B =
[[116 121 129 136 141 133 141 137 132 128 128]
 [138 138 140 142 143 123 139 132 124 117 116]
 [122 117 114 111 109 131 108 109 111 113 117]
 [126 128 131 133 134 133 134 133 130 130 131]
 [134 134 133 132 131 127 130 130 129 128 126]
 [128 131 133 134 135 128 135 136 135 134 132]
 [137 133 127 121 116 135 114 115 118 120 121]
 [135 137 138 138 137 130 134 130 125 121 118]
 [143 147 151 154 154 131 152 147 140 134 129]
 [127 128 128 127 127 122 127 128 129 129 129]
 [135 136 136 136 138 129 141 145 148 151 154]
 [117 119 123 127 130 130 130 127 123 121 121]
 [132 138 142 145 146 129 145 142 138 133 127]
 [149 149 148 145 142 135 137 132 127 121 116]]
Rows and columns are numbered from 1.
Find the entry just right of the smallest entry.
A: 109
The entry at row 1, column 1 is 116
The entry in the bottom-right corner is 116
Find the entry in row 2 and column 1.
A: 138
Find the top-right entry.
A: 128
Find the entry directly above the smallest entry.
A: 139
The entry at row 1, column 2 -> 121
The entry in row 1 and column 3: 129
Find the top entry of the column that holds the smallest entry.
A: 141
Find the entry just left of the smallest entry.
A: 131
Find the entry in the bottom-left corner.
A: 149
Find the entry at row 3, column 1.
A: 122
The entry at row 2, column 3 is 140
The entry at row 3, column 2 is 117

[[126 126 124 103]
 [121 126 125 127]
 [128 135 132 131]
 [129 130 128 125]
 [124 126 130 128]
 [128 128 129 130]
 [129 134 131 125]]
Indices start at 1.
The entry in row 1 and column 1: 126
The top entry of the column that holds the largest entry is 126
Read off the entry at row 1, column 3.
124
The bottom entry of the column that holds the smallest entry is 125
The entry at row 3, column 1: 128
Read off the entry in row 2 and column 2.
126
The entry in row 2 and column 1 is 121
Read off the top-right entry.
103
The bottom entry of the column that holds the largest entry: 134
The largest entry -> 135
The bottom-left entry is 129

Questions about the row below.
1) Report the median of all entries.
2) Report the entry just left of 129.
3) Report the first entry.
4) Report the last entry.
5) Report the third entry from the left.
6) Report the fourth entry from the end.
array([135, 132, 126, 127, 129, 123, 149, 134, 131, 133, 123, 110, 118,
       114, 157])
1) 129
2) 127
3) 135
4) 157
5) 126
6) 110

[[120 148 131 103 104 134 122 105 105]
 [133 152 116 124 120 147 133 119 148]
 [130 119 122 121 111 110 124 107 121]
 [116 127 141 135 125 121 140 117 123]
 [128 122 135 112 124 142 130 135 119]
 [152 119 115 134 124 135 139 148 135]
 [144 140 121 120 136 149 124 105 141]
 [144 147 138 124 130 135 129 139 140]
 [145 145 117 127 150 146 153 111 108]
 [106 115 125 110 128 131 129 127 127]
 [132 144 103 148 103 124 133 110 108]
 [116 113 128 103 136 146 126 139 107]
 [139 104 147 144 139 108 126 114 154]
 [141 105 153 102 112 122 144 105 133]]
Rows and columns are numbered from 1.
Find the entry in row 1 and column 3.
A: 131
The entry directly above the smallest entry -> 144
Find the top-left entry.
A: 120
Find the entry just left of the smallest entry.
A: 153
The top-right entry is 105
Find the entry at row 1, column 2.
A: 148
Find the bottom-right entry.
A: 133
Find the entry in row 3 and column 1.
A: 130
The entry in the bottom-left corner -> 141
Find the entry just right of the smallest entry.
A: 112
The entry at row 2, column 1: 133
The largest entry is 154
Find the entry in row 3 and column 2.
A: 119
The entry directly below 149: 135
Find the entry just left of the largest entry.
A: 114
Find the smallest entry.
A: 102
The entry in row 2 and column 2 -> 152
The entry directly above 132 is 106
Find the top entry of the column that holds the smallest entry.
A: 103
